One turn sends every row of this set to another row. A few are shown first. Where does it send the rows asked after them?
j974: -13 -10 0 -2 1 5 -1 17 23 -10 -18 18 0 38 -6 11 -13 32 8 21 -38 -18 22
 -11 10 8
j185: -23 15 -37 -23 -2 10 13 51 11 -19 -21 7 -13 -2 -4 4 -9 1 -1 0 3 0 27 31
 21 6
j773: -15 -8 -29 -15 -3 9 -17 35 10 -18 -43 15 7 0 4 16 4 3 2 -6 -19 -17 32 30
 -4 -5
j371: 6 -9 -23 -34 -23 32 9 39 38 12 -17 17 -6 17 17 17 27 1 -9 -7 -24 -21 -4
 3 8 -16
j742: 25 -10 -16 -6 2 16 19 14 -7 5 -16 14 7 16 15 -1 18 4 -36 0 -3 -11 13 15
 39 1
j988: -7 -20 -32 6 -28 2 28 42 -6 -2 -8 9 3 16 6 21 4 28 11 5 -16 26 10 12 -7
 18
j532: -6 18 19 -18 0 20 25 19 24 -14 -24 16 -3 4 -18 9 -11 30 3 -1 -11 -17 9 1
 3 30
j376: 2 -21 -10 5 -6 35 17 31 25 -4 -10 -18 -15 16 19 30 28 21 -7 -8 -27 -12 9
 8 46 14
j698: -9 -16 -21 -15 15 14 11 25 5 32 -11 12 -13 -12 -5 -1 9 2 -17 -19 -22 -9
 23 28 4 2
j890: 8 -10 13 2 -15 26 -5 21 15 -24 -9 6 15 16 3 6 31 10 11 -21 -16 -2 16 8
 35 -10
j41: -15 -10 -8 1 0 -4 6 30 18 -17 7 20 13 35 -14 6 6 39 -21 6 15 -11 -1 6 14
 -4
j90: 15 -1 -32 -1 -14 -7 18 21 29 -4 -18 6 -21 19 16 17 18 -2 -13 -1 -14 10 8
 13 -21 0
j758: 4 -17 -13 -11 -4 -2 4 56 -11 -21 -11 11 -21 11 -11 27 0 16 0 3 16 -24 23
 14 -9 10
j290: -14 18 5 -7 8 30 32 17 17 4 -33 11 -7 -10 -2 5 13 11 -8 -14 -5 -10 18 12
 1 30
j31: 22 -22 -10 -10 7 29 15 20 -3 -8 -15 9 -23 5 4 0 20 7 -13 -2 -8 -39 -16
 22 18 16
j269: -13 -11 2 5 4 -6 9 26 20 -12 3 19 21 31 -12 6 10 39 -17 12 11 -11 6 1 6
 0
j735: -12 14 -9 -8 4 30 33 39 19 -10 -23 2 1 35 13 21 -17 22 4 -15 -34 -11 -4
 11 34 -9
j815: 15 -12 -23 -34 -26 27 8 47 43 8 -22 13 -7 21 4 14 17 -4 -8 1 -23 -20 -7
 3 8 -12
j305: 26 -12 -12 -5 0 16 17 5 -3 5 -15 17 4 9 4 -5 22 3 -32 -1 -4 -18 9 18 33
 6
j106: 4 -33 -20 -17 -16 28 27 53 19 16 -6 13 11 22 -5 -6 0 25 13 17 -16 -10
 -10 -3 11 22
j509: 2 -7 12 -4 -17 4 -9 39 -2 -10 -3 7 16 -1 -1 5 19 15 19 -18 11 -1 19 17
 19 -11
j767: -3 -20 -30 2 -28 2 22 39 -6 -10 -8 18 3 9 -4 24 -6 29 14 9 -15 26 13 0
 -1 14
j827: -12 12 1 -8 -3 34 31 41 18 -9 -18 -1 -1 24 14 26 -14 20 13 -11 -35 -8 -4
 11 38 -8
j114: 5 -27 -22 -14 -12 35 30 46 27 6 -6 6 7 26 -12 -10 10 32 16 20 -17 -11 -6
 -5 15 17
j173: 4 -18 -9 2 -4 37 15 30 28 1 -8 -19 -11 15 15 32 24 30 -16 -4 -28 -17 0 4
 40 15
j914: -6 -15 3 15 16 -5 12 42 26 -22 -5 -7 7 8 7 23 6 35 -15 19 4 -5 12 -3 0
 19
j700: -25 9 -33 -25 -2 13 9 49 9 -26 -26 6 -9 -5 -3 10 -4 1 9 -8 3 -1 27 29 13
 4
j130: 1 -15 -23 -15 15 18 8 28 1 25 -7 7 -12 -9 1 1 8 -3 -15 -21 -29 -9 20 31
 2 -6
j150: 24 2 -32 2 -10 -10 22 25 28 0 -14 10 -14 12 17 17 11 0 -7 -7 -6 1 14 22
 -21 2
j871: -18 -11 -7 4 -3 7 -8 25 23 -10 -16 11 2 37 -5 9 -15 33 14 23 -35 -15 19
 -10 10 5
j651: -14 -7 10 1 -7 31 13 39 8 5 -3 7 -3 4 -4 18 -6 27 6 9 -53 2 -1 19 29 -14
j820: 3 -19 -7 -16 -3 -6 4 59 -5 -21 -8 6 -20 12 -11 28 0 19 9 -3 16 -23 21 16
 -3 2

j371 turns into -> j114
j90 turns into -> j815
Where do these go?
j735 turns into -> j41
j31 turns into -> j651
j700 turns into -> j305
j820 turns into -> j698
j509 turns into -> j290
j758 turns into -> j130

One turn sends every row of this set to another row. A few are shown first. Where does it send the rows asked after them?
j711: -3 9 -12 -10 4 -21 -8 -7 1 0 4 -8 17 -18 29
j771: 4 -11 -5 25 -32 0 7 -5 9 12 -18 -15 -26 -10 -18
j363: -11 16 -11 15 -13 -21 9 8 19 2 15 -21 13 -34 10
j57: -7 -9 -27 7 -27 -12 -5 17 24 8 23 2 -13 -14 -4
j996: -11 8 -51 -1 7 -1 -7 -21 13 1 10 -18 13 -22 -15
j957: -12 -9 -31 -19 -3 5 -14 3 12 -3 7 1 -14 2 6
j530: 10 2 -1 29 -27 0 15 -6 -7 -1 -24 -20 6 -12 2
j70: 1 4 -26 21 -16 -6 -14 6 -2 2 39 -29 -12 -37 -4
j213: -7 3 -32 -8 -6 -31 -22 -3 11 13 16 -8 -1 4 13
j468: -1 0 -42 -3 5 14 -11 -21 2 -13 6 -11 18 -20 -5
j295: 5 2 -16 27 -24 14 27 -11 -9 3 -9 -20 -3 -10 -13
j134: -9 3 -41 -4 6 -2 -8 -12 19 3 -7 -13 -31 12 -3
j769: -7 4 -18 -7 5 -37 -11 -6 9 11 1 -9 6 -29 19
j410: 10 -1 -9 31 -37 -7 4 -10 8 15 -8 -19 -10 9 -13
j494: 3 3 -17 17 -30 -28 -19 10 18 2 15 -8 15 -14 11
j715: 7 -2 -45 5 3 -11 -31 -20 -8 3 22 -22 1 -29 -6
j624: 15 -5 -1 25 -29 -12 17 -4 -16 13 -7 -7 -8 -12 6
j734: -20 -4 -25 -12 8 -3 -23 6 13 -5 -3 -29 -27 -24 0
j129: 7 4 -37 -2 4 7 -23 -17 -16 -5 28 -20 1 -18 5
j520: -15 5 -29 -4 6 -15 -9 -13 20 -4 -15 -17 21 -33 3
j206: 6 -4 -50 8 6 -1 -10 -31 13 -4 -17 -4 -1 -18 -12
j486: 18 -2 -2 37 -33 -6 -9 -12 -8 11 -6 -33 -16 -10 -11
j913: -1 -6 -12 16 -21 -5 -31 18 11 -12 8 -29 -15 -39 2
j831: 14 -6 -15 35 -29 2 8 -17 -5 18 0 -21 -18 -13 -24
j555: -14 -4 -18 -16 5 11 -23 7 7 -17 -5 -22 -16 -14 12
j704: -5 -3 -28 19 -16 -1 1 2 22 -6 4 -8 13 -49 -13
j124: 4 5 -9 32 -26 5 16 -15 6 8 -15 -31 -5 -9 -19
j247: 0 8 -39 24 -23 5 -16 -2 16 -10 22 -28 16 -22 -15
j828: -3 -2 -24 3 10 -5 -26 -10 12 -13 -30 -26 -26 -16 6
j810: 9 -14 -8 22 -35 10 5 3 -3 0 -19 -13 -18 2 -8
j99: 12 -7 -36 2 0 -29 -19 -18 3 13 1 7 -21 -1 9
j785: 8 4 -24 9 16 -18 -19 -18 -12 2 1 -27 -32 -31 10
j786: 10 0 -10 24 -33 0 15 -1 -8 11 -3 -13 -11 15 0
j280: 21 -10 -18 31 -30 9 7 -12 -20 5 -2 -15 -8 -13 -14
j85: 2 -4 -26 -13 -8 -17 -20 -4 2 4 14 6 4 2 21
j776: -12 -13 -39 -13 -6 -7 -29 2 22 0 0 -6 -15 -2 -4
j612: 11 -3 3 35 -28 -10 9 -12 2 10 -22 -21 -6 -23 -9
j447: -5 5 -23 2 7 -13 -38 -5 -5 -6 9 -42 -11 -29 8
j626: 5 12 -18 7 6 -35 -15 -18 6 2 -16 -17 -2 -7 25
j762: 1 -3 -17 -6 7 1 -31 -4 -15 -11 11 -27 -12 -30 16
j638: 12 12 -46 15 8 -11 -20 -32 -6 1 10 -27 -7 -1 1
j819: 17 2 -4 32 -28 5 0 -4 -23 -1 -5 -34 -14 -5 1
j938: 5 -5 0 22 -23 8 14 5 -14 2 -12 -26 -30 -14 -1
j177: -9 11 -27 1 20 -15 12 -21 15 2 -20 -15 -9 -26 7
j720: -19 4 -18 8 -21 1 -13 23 29 -9 9 -28 -14 -10 -2
j879: 3 3 6 30 -25 -3 7 -3 1 11 -11 -37 -27 -12 -7
j323: 11 3 0 32 -29 -17 15 -11 -4 24 -1 -19 -14 -9 -4
j587: -9 2 -23 -9 11 1 4 -12 8 -9 -7 -7 18 -35 10

j913 turns into -> j704
j555 turns into -> j468
Where do these go?
j786 turns into -> j819
j879 turns into -> j124
j828 turns into -> j206
j734 turns into -> j996

